In the rows, zero is written as 128.
One turn moves every row onto another: examples first, then more rows asked
Duruv: [144 129 116 117 165 130 182 122 133 129 129 116 147 158 115 110 128 106
 146 144 130  96 125 110 137  86 128 133 137 118 124 120 145  94 146 166
  92 116 120 127 114 124 118 139 109 123 130 118 151 142 114 145 173 107
 139 117 130]
Zemar: [126 118 107 119 103 136 138 108 143 123 122 135 111 117 108  99 112  96
 124 143 140 112 136 136 122 103 113 132 110 149 164  92 140 127 156 120
 116 102 104 122 119 110 139 107 135 136 126 112 133  86 128 139 129 126
 121 179 130]
lep: [144 131 119 100  91 147 160 113 134 135 140 105 168 130  94 131 124  66
 116 130 121 102 148 137 104  81  83 130 126 127 168  91 132 102 151 162
  98 102 105 117 106  78 140 113 114 126 107 134 143 132 120 179 103 151
 161 153 152]
gada: [134 122 123 117 154 129 179 117 139 148 136 135 158 174 121 109 126 103
 147 129 145  96 111 118 136 105 135 112 147 124 114 141 155  85 147 152
 108 124 108 100 100 136 121 126 110 132 130 130 142 133 126 135 164 119
 155 100 145]
Noret: [115 131 123 118 142 116 155  98 138 137 141 101 143 171 131 122 128  87
 141 105 132 104 124 123 133 105 112 120 137 134 132 132 127  86 163 158
 107  99 124  95  94 126 123 135 127 111 122 126 140 136 107 146 164 105
 143 128 110]
voka: [124 133 104 103 103 148 141 118 156 147 127  99 125 105 102 108 104  79
 128 150 133 116 144 111 129 101  93 130 118 132 163  96 130 136 162 134
 139 109 143 122  93 106 140 100 133 153 112 136 143 119 114 165 118 118
 147 178 153]
Por: [129 127 136 111 111 142 119 121 159 132 123 118 163 139 113 105 110  71
 122 113 139 108 123 150 108 111 113 111 165 141 144 115 158  91 140 141
 121 111  87  92  69  95 148  84 130 149 118 136 124 115 141 164 102 159
 158 133 158]
tifol: [113 107 113 135  90 118 155 109 145 138 125 170 128 151 128 132 104  94
 127 141 132  91 129 147 120 116 113 120 118 151 133 125 156  86 149 127
 123 111 106 135 127 107 130 105 117 154 117 117 118  91 148 138 122 135
 140 158 185]
Zuno: [125 131 101 103  82 151 164 125 150 157 134  99 142 113  98 125 109  72
 137 143 128 113 144 128 132 102  84 133 113 115 163 101 122 126 159 141
 135 113 136 129 100 101 144 104 127 146 104 141 137 132 115 171 111 121
 155 169 162]
Vaba: [119 116 116 140  86 143 152 128 153 129 115 139 129 147 118 113 106  86
 143 121 152 111 121 166 127 125 134 120 135 139 139 122 150 105 139 119
 128 114  85 108  93 101 156  89 130 145 132 111 112 107 150 126 119 142
 137 145 155]
Lup: [117 116 101 134 117 162 170 126 159 134 123 102 127 132 117 132 109  67
 125 161 138 101 143 119 131  99 108 125 131 119 156 119 158 127 130 148
 140 125 143 160  81  87 147  95 108 163 121 118 138 139 129 147 122 114
 165 155 194]
bod: [133 120 102 119  65 140 180 121 132 140 130 134 142 131  99 128 117  85
 141 131 129 110 138 164 127 106  99 138 104 123 158  99 125 108 153 134
 105 105  95 131 130 103 146 117 122 126 114 121 126 110 131 149 114 131
 135 164 141]
Vusel: [119 128 116 126 158 128 165  98 139 122 137  93 139 165 137 122 131  87
 134 115 131 100 128 116 137 102 121 129 145 127 136 127 141  91 146 168
 102 106 130 123  92 130 122 139 112 115 133 117 149 133 106 143 168 101
 145 126 113]
favuf: [133 120 124 118 159 126 174 113 138 147 137 139 152 173 123 108 125 106
 143 133 143  94 114 112 134 103 133 111 146 128 116 140 155  85 147 150
 108 122 110 102 104 137 118 126 110 134 130 130 144 129 125 136 166 119
 154 105 149]
tumu: [135 103 107 123 109 136 136 133 143 145 101 127 167 128 111 109 103  89
 130 124 122 109 109 137 108 110 108 128 146 108 135 121 151 115 107 138
 140  91  82 102  72 101 147  87 138 151 108 125 132 102 140 146 118 155
 153 107 172]
nimir: [113 125 122 127 148 121 164  95 142 135 138 108 146 178 142 127 127  89
 136 103 136  95 120 120 134 117 125 116 150 136 124 141 144  80 150 161
 113 110 126 103  86 136 120 134 109 125 133 125 142 127 115 139 162 114
 153 116 130]
Namap: [125 108 124 131 137 155 154 114 146 112 130 113 149 148 116 130 124  59
 101 151 135  95 142 127 102  78 105 117 149 130 164 114 176 106 118 163
 106 113 107 152  85  66 144  97 106 144 123 113 141 135 136 154 116 138
 170 137 184]
koz: [142 110  99 107 120 126 130 109 130 141 112 119 144 108  98 108 109  94
 108 145 118 107 127 100  96  85  92 132 110 127 158  95 139 142 129 141
 134  77 103  99  93  94 133 105 139 145 109 123 154  93 121 150 132 147
 140 139 157]
Penul: [135 131 125 106 150 115 162 114 133 150 139 130 148 163 106 104 127 105
 148 133 137 105 117 113 132  86 116 115 123 129 127 129 132  96 168 147
 101 108 109  87 115 122 119 131 134 117 116 130 144 140 113 143 170 110
 140 120 124]
Pife: [156 118  98 135 111 132 159 133 136 122  87 108 150 120 117 137 101  94
 127 145 105  92 130 109 100  92 121 152 133 120 128 100 144 119 111 172
 133  90 111 126  87  82 131 111 106 159 120 105 151 115 130 147 131 157
 143 124 184]
tules: [144 127 100 143  90 147 182 123 144 109 105 123 120 130 124 133 109  96
 132 140 137  93 144 136 124 114 145 148 125 147 139  94 149 115 138 151
 119 119 114 139 109 102 135 117  88 151 148  98 137 102 138 132 128 145
 133 162 159]
dup: [148 136 123 128 119 145 151 124 153 101 106  99 149 132 125 134 111  76
 115 136 124  88 145 123 103  96 132 140 160 149 136  96 162  95 133 178
 113 116 119 129  80  80 131 107  87 158 135 113 145 125 134 165 117 162
 154 145 175]
Kotum: [134  95 100 138 132 144 155 126 131 125 104 115 146 131 109 127 112  81
 114 155 120 103 128 110  99  78 104 131 127 107 154 114 155 133  98 154
 131  88  99 140  84  71 143  97 126 144 114 104 149 123 131 135 134 139
 154 118 185]
zutu: [139 134 123 100 126 138 121 102 145 118 130 102 139 114 102 104 117  76
  99 140 131 105 145 111  99  79  98 125 131 154 171  83 148 122 155 150
 109  98 112 105  92  85 136 106 125 140 121 127 150 110 119 170 119 145
 145 167 139]
Laki: [106 119 114 116  96 133 142 123 164 160 127 135 140 133 124 125  96  79
 134 142 128 100 129 129 130 121  97 116 137 133 134 131 147  97 152 131
 150 120 138 131  92 112 135  87 127 170 101 143 123 115 135 162 109 126
 161 155 200]
tatod: [120 116 132 107 111 122 127 105 147 141 135 150 162 144 120 126 109  76
 106 132 120  89 131 131  99 100  91 111 149 149 139 118 158  71 148 148
 114 108 110 119 105 101 124  96 116 153 104 141 130 102 138 175 103 155
 164 144 191]
Pozel: [151 113  97 107  85 138 164 124 121 154 116 114 168 118  92 128 111  88
 128 131 111 107 130 121 100  90  89 140 111 105 152  97 121 126 126 152
 128  83  96 100  99  91 138 110 127 132 102 128 149 114 121 157 118 156
 152 126 161]
mer: [138 134 125 105 143 116 167 116 130 151 140 127 152 163 107 107 124 106
 153 130 136 104 118 115 132  88 118 116 124 127 123 128 126  91 168 151
 101 109 111  86 118 123 118 133 130 115 116 132 144 142 112 146 168 114
 141 119 126]
Fefe: [109 125 116 119  96 146 136 133 169 153 121 118 138 129 119 112  96  74
 141 132 141 113 123 139 135 125 110 115 148 127 137 130 145 108 146 125
 154 122 126 113  73 109 147  78 135 166 111 140 121 125 136 156 109 129
 158 149 181]
naka: [116 123 116 127 151 133 175 101 134 125 143  99 144 170 136 129 132  86
 138 115 128  98 132 117 133 101 116 127 145 121 136 129 132  84 145 168
  98 107 131 130 102 130 121 139 107 108 128 118 150 138 104 145 161 104
 153 123 121]
tam: [109 125 124 118 140 117 157  96 132 139 148 111 142 173 132 125 128  88
 139 109 128 102 127 117 128 100 106 117 135 133 133 135 122  81 162 157
 104  99 128 103 105 129 119 134 127 106 117 127 143 136 104 146 161 106
 149 129 119]
vuni: [129 133 102 134 105 158 169 134 163 130 110  92 126 123 123 135 100  77
 135 153 133  99 143 116 132 110 126 139 139 130 140 108 147 122 138 156
 146 127 150 147  78  95 139  99  98 171 130 118 140 134 129 154 119 130
 157 159 187]
Vokam: [129  99 108 119 112 120 132 118 137 148 107 152 159 127 120 122  97  99
 117 140 105  93 116 114  98 103  98 130 137 123 128 121 151 100 117 145
 138  88 104 121 100 112 123  95 126 157  99 128 140  86 135 154 118 155
 152 121 197]
kef: [107 118 123 128 148 127 167  94 136 138 147 114 145 184 141 127 130  86
 135 107 139  98 123 120 131 112 119 110 149 130 130 144 141  79 146 157
 110 110 124 111  92 133 122 129 111 116 127 125 142 131 114 136 160 110
 160 114 135]
tegup: [121 100 101 144 110 156 184 112 140 118 126 134 122 146 113 129 124  77
 118 154 149 103 139 144 123  96 116 124 111 127 168 113 168 127 124 135
 111 115  99 160 109  86 153 109 109 139 135 100 132 114 142 122 130 119
 146 154 166]
zok: [140 125 117 119 167 137 182 123 133 128 131 115 146 159 113 108 131 102
 146 144 135 100 124 112 138  84 129 131 138 114 130 123 146  98 144 163
  92 116 115 127 111 121 122 134 113 118 131 117 150 146 113 141 171 104
 142 113 127]

koz moves to Kotum
tifol moves to Zemar
Laki moves to voka
Now these:
naka moves to nimir
Duruv moves to favuf
Por moves to lep

